(in the rows, 128 means zero)
Turns, then the turns between two rows, first turn first; the first pair answered:
turn k136:
[106,132,114,132,138,137,118,132,143,104,133,135,140,131,128,116,139,133,115,139,131] |-> [119,118,122,126,133,140,126,117,134,112,124,138,120,105,135,131,121,126,128,102,151]
[121,137,122,153,128,133,123,160,119,108,131,106,138,124,130,100,128,118,129,124,131] |-> [104,122,120,151,123,128,118,150,120,108,128,111,131,116,144,112,125,115,129,118,139]
[115,122,103,103,82,74,126,142,108,148,120,113,111,123,163,126,150,134,129,169,107] |-> [141,120,113,98,85,78,142,136,97,161,111,113,98,102,160,134,127,126,146,130,121]
[78,139,119,133,151,148,114,169,143,88,151,117,150,151,140,137,122,148,119,152,136] |-> [97,115,129,120,147,151,130,144,132,100,132,123,122,105,150,167,91,134,144,93,167]
turn k484:
[105,113,129,130,133,120,125,128,136,119,118,131,126,143,128,128,141,127,112,131,136] |-> [112,116,133,129,136,121,124,121,137,124,116,135,125,147,121,126,144,128,109,128,136]
[148,131,91,150,102,166,113,131,133,115,118,127,137,122,128,123,129,114,126,140,123] |-> [140,115,88,142,91,154,111,123,127,124,113,127,120,113,139,133,130,111,131,138,128]
[122,120,111,131,113,118,123,141,122,131,131,124,129,126,144,138,131,128,131,120,138] |-> [146,128,125,134,121,125,124,125,129,145,123,136,130,135,123,127,137,120,121,113,131]
turn k592:
[155,153,149,145,136,136,119,83,139,146,118,161,132,159,91,105,144,109,101,127,120] |-> [146,157,114,141,130,141,159,175,94,104,151,95,155,131,119,121,109,134,157,131,122]
[129,139,140,127,104,126,126,140,146,146,120,119,130,142,130,74,163,126,120,178,117] |-> [137,144,137,125,110,132,138,160,138,135,128,108,142,140,130,74,157,131,128,177,114]
[108,134,129,110,136,118,111,99,142,130,143,135,91,113,130,152,121,143,117,108,171] |-> [135,157,141,126,162,143,119,111,148,116,152,134,121,129,103,135,119,141,114,100,166]
[169,135,139,121,143,136,151,139,113,139,129,113,128,106,116,132,108,127,144,100,135] |-> [146,115,136,106,119,112,144,120,112,153,118,118,103,98,138,140,118,126,145,107,143]
turn k859:
[145,126,135,113,116,130,111,136,125,142,143,128,118,132,122,111,127,135,121,145,125] |-> [137,123,139,124,130,148,101,127,135,127,146,140,125,127,121,118,120,129,120,126,135]
[113,124,117,160,160,149,108,150,150,101,152,123,159,143,124,146,108,155,129,121,132] |-> [105,110,101,135,123,112,125,163,120,122,145,95,129,121,154,155,107,163,151,137,131]
[150,147,122,118,126,122,154,158,101,127,133,113,120,108,143,129,104,118,154,107,139] |-> [171,164,131,128,140,131,151,158,111,128,138,118,138,133,117,108,113,118,136,121,122]
turn k709:
[129,133,125,122,126,119,134,122,130,135,124,125,115,123,132,124,122,119,131,135,135] |-> [131,134,125,126,128,123,138,126,128,134,123,123,116,119,129,124,121,120,131,131,134]
[156,132,135,121,116,105,134,108,111,168,125,136,105,140,99,101,138,136,116,133,108] |-> [174,137,136,124,126,117,149,127,103,161,131,127,118,134,92,101,123,135,132,118,111]
[171,152,121,148,157,160,166,168,110,109,167,102,180,129,99,114,111,140,149,124,115] |-> [127,136,123,160,173,180,139,152,139,80,172,123,190,132,110,127,114,139,135,115,127]

Between the rows of a pair lie two turns.
[78,150,134,103,106,79,119,111,127,138,115,105,120,137,137,153,155,162,115,175,100] |-> [97,163,153,122,137,103,108,90,150,137,114,132,142,157,107,140,162,154,90,163,97] : k859, k709
[137,125,109,131,138,134,158,136,108,145,98,119,117,109,108,160,128,130,148,124,141] |-> [134,127,103,128,128,126,159,135,107,152,100,114,114,114,109,154,135,132,144,144,132] : k859, k592
[174,115,152,148,155,166,135,121,126,131,114,154,160,108,104,140,88,138,133,78,142] |-> [126,93,129,138,141,155,132,150,117,104,126,129,153,86,143,163,80,149,153,90,155] : k709, k592
[125,127,130,142,138,143,119,127,141,114,136,137,147,121,125,145,116,115,128,107,140] |-> [129,136,117,124,109,108,133,143,117,140,132,113,129,125,135,128,131,129,135,147,119] : k592, k859
[87,110,124,112,105,105,112,112,128,129,119,133,106,123,160,140,133,132,122,146,134] |-> [160,155,144,133,134,123,128,118,131,143,121,138,138,154,104,106,141,127,106,147,105] : k709, k484
[98,146,128,142,127,140,107,143,141,104,143,138,135,160,115,116,141,137,102,161,106] |-> [80,133,121,139,124,144,109,154,137,88,147,130,132,143,132,134,129,139,121,147,121] : k592, k859
[95,122,106,100,104,114,128,151,101,93,131,111,128,116,161,148,130,144,151,161,124] |-> [101,122,114,91,90,97,123,115,108,126,113,131,106,124,158,139,150,138,136,170,120] : k859, k484
[107,125,119,158,123,147,128,136,139,124,136,154,139,109,146,147,142,118,121,111,133] |-> [147,143,129,159,127,149,139,130,132,146,127,154,139,117,124,132,144,113,117,106,124] : k484, k136
[118,117,109,120,109,118,127,140,116,137,140,130,133,123,142,147,129,144,144,137,133] |-> [119,119,112,120,106,113,121,135,118,142,135,132,131,132,137,141,138,143,135,148,129] : k859, k484
[104,109,125,133,140,147,103,108,141,108,132,147,133,129,138,138,139,133,108,113,144] |-> [159,121,138,122,131,136,130,100,121,146,114,141,117,115,120,131,133,125,119,97,137] : k709, k136
[114,92,86,121,93,129,98,174,100,129,142,90,135,119,139,128,141,119,159,146,116] |-> [107,79,95,115,84,115,86,135,107,152,125,109,113,117,142,134,153,110,146,141,119] : k859, k484
[140,100,114,89,112,112,128,136,109,155,121,135,104,99,159,165,142,113,159,102,153] |-> [167,126,113,89,102,96,138,150,100,176,124,125,113,128,140,138,162,120,145,145,122] : k136, k592
[151,130,145,137,144,158,119,130,129,113,132,133,126,117,110,153,102,116,145,80,163] |-> [157,140,122,110,96,110,143,159,93,144,131,95,107,122,125,133,122,130,158,141,134] : k484, k859
[128,126,141,120,104,85,118,95,111,149,119,138,90,127,115,121,159,133,125,153,118] |-> [107,138,120,130,115,99,124,151,103,105,149,106,124,132,121,121,150,152,141,174,111] : k484, k592
[143,124,111,122,113,123,151,153,104,116,136,98,125,113,128,137,111,140,147,142,139] |-> [119,112,110,114,102,109,139,133,111,127,128,106,111,119,143,140,127,140,133,156,135] : k859, k592
[144,143,132,125,154,131,105,140,124,99,135,161,142,133,114,128,129,121,150,87,139] |-> [121,123,115,102,113,92,107,141,104,120,123,144,108,122,149,135,137,129,162,117,138] : k709, k859
[133,106,103,123,124,132,123,149,114,145,134,145,128,143,145,150,119,116,155,115,131] |-> [148,113,105,121,129,134,132,150,114,149,134,146,130,144,136,145,119,114,154,112,125] : k484, k592
[115,120,134,129,158,135,118,117,149,114,119,155,122,128,127,132,127,114,116,104,139] |-> [127,118,125,107,133,112,141,139,121,128,112,131,104,106,143,137,119,118,143,105,141] : k136, k859
[169,133,145,120,134,109,138,109,122,170,115,123,100,132,112,109,135,110,133,124,133] |-> [158,149,134,123,132,104,134,133,122,159,127,112,115,155,114,96,151,124,124,161,113] : k136, k709
[128,147,129,119,94,109,124,147,109,139,118,103,101,124,140,127,168,136,120,129,120] |-> [99,137,131,123,102,116,104,130,128,128,118,119,101,130,145,134,175,136,109,126,127] : k484, k136
[112,108,123,128,128,99,114,108,135,160,92,125,99,123,121,136,138,132,124,134,148] |-> [145,137,137,154,166,140,122,124,143,136,107,130,140,141,84,122,133,132,114,123,140] : k592, k709
[122,153,123,110,131,133,148,152,117,118,157,120,128,128,116,105,131,124,103,130,123] |-> [136,152,135,106,128,130,148,131,118,136,148,129,117,128,108,99,137,119,99,123,122] : k484, k484
[98,148,141,124,120,90,102,132,122,137,150,95,120,174,134,83,150,155,110,170,105] |-> [132,152,143,113,109,78,125,136,98,158,140,85,108,162,131,83,140,151,126,157,108] : k484, k709
[144,98,173,120,150,142,147,114,115,113,135,136,96,98,133,147,105,117,135,59,165] |-> [142,118,176,141,180,169,137,125,135,87,150,142,132,123,115,132,113,123,117,72,152] : k709, k484
[101,117,126,131,124,133,135,136,121,111,122,118,126,118,152,146,112,131,136,124,144] |-> [149,134,136,129,128,134,155,140,108,128,117,114,128,117,130,133,107,126,143,111,137] : k709, k136
[114,140,123,147,128,110,114,127,148,141,127,125,134,154,132,113,136,141,110,164,99] |-> [96,122,127,143,129,115,101,103,159,137,120,142,124,139,145,130,128,137,111,137,122] : k859, k709
[156,133,127,123,135,141,148,150,115,134,129,125,134,120,110,128,108,131,151,116,132] |-> [160,139,128,124,133,134,147,148,113,141,128,125,134,129,105,119,117,134,144,130,119] : k484, k859
[158,124,134,119,124,130,149,128,111,144,125,126,119,106,124,141,105,124,149,97,135] |-> [81,107,114,123,115,116,111,123,134,121,136,131,124,130,154,144,132,138,127,142,130] : k136, k136
[190,156,142,137,146,137,149,125,115,140,128,130,137,133,81,106,110,128,130,125,115] |-> [81,117,119,125,111,106,99,98,138,132,124,142,109,142,139,123,147,140,109,177,120] : k136, k484
[157,124,129,107,120,117,155,136,109,145,125,109,107,99,134,136,98,134,139,105,124] |-> [124,131,117,110,105,96,129,134,125,149,128,112,110,135,138,115,135,143,110,165,101] : k136, k592
[90,120,112,122,119,120,111,126,139,116,125,123,130,124,149,130,131,127,121,144,127] |-> [106,134,115,134,135,135,112,133,145,107,131,127,149,137,130,119,135,128,115,145,120] : k484, k484
[103,114,125,131,142,122,117,99,138,136,122,150,121,128,136,131,129,126,122,121,150] |-> [142,122,128,123,134,117,144,112,115,147,118,134,117,115,127,129,114,125,141,107,149] : k136, k859
[141,141,137,119,120,116,133,135,115,166,108,134,115,153,115,89,148,128,106,155,115] |-> [142,120,139,107,114,114,136,118,107,172,94,141,91,121,131,111,131,116,124,111,143] : k136, k136
[132,144,130,125,125,129,124,121,134,137,125,141,135,150,132,104,136,127,106,152,108] |-> [119,117,123,109,116,124,131,122,119,132,122,133,112,110,163,135,109,122,137,118,136] : k484, k136
[113,116,107,127,117,177,107,192,122,90,154,105,168,133,144,139,127,151,134,161,117] |-> [136,112,143,122,110,158,78,97,154,157,114,165,133,160,114,119,166,126,82,159,111] : k592, k484
[159,134,125,144,125,109,137,142,124,139,138,94,103,133,133,110,154,118,136,140,98] |-> [162,136,131,146,129,110,134,133,131,143,134,104,101,137,127,108,159,115,127,141,95] : k592, k592
[133,129,87,115,79,119,153,168,130,116,135,93,122,124,139,145,108,138,146,135,124] |-> [179,156,117,143,117,153,144,140,161,124,134,128,150,157,84,117,122,126,112,119,116] : k592, k592
[96,99,99,121,135,132,117,126,119,99,131,123,109,112,135,135,106,134,112,130,137] |-> [134,112,115,127,151,149,132,129,117,105,130,127,121,106,116,130,92,129,117,104,135] : k136, k709
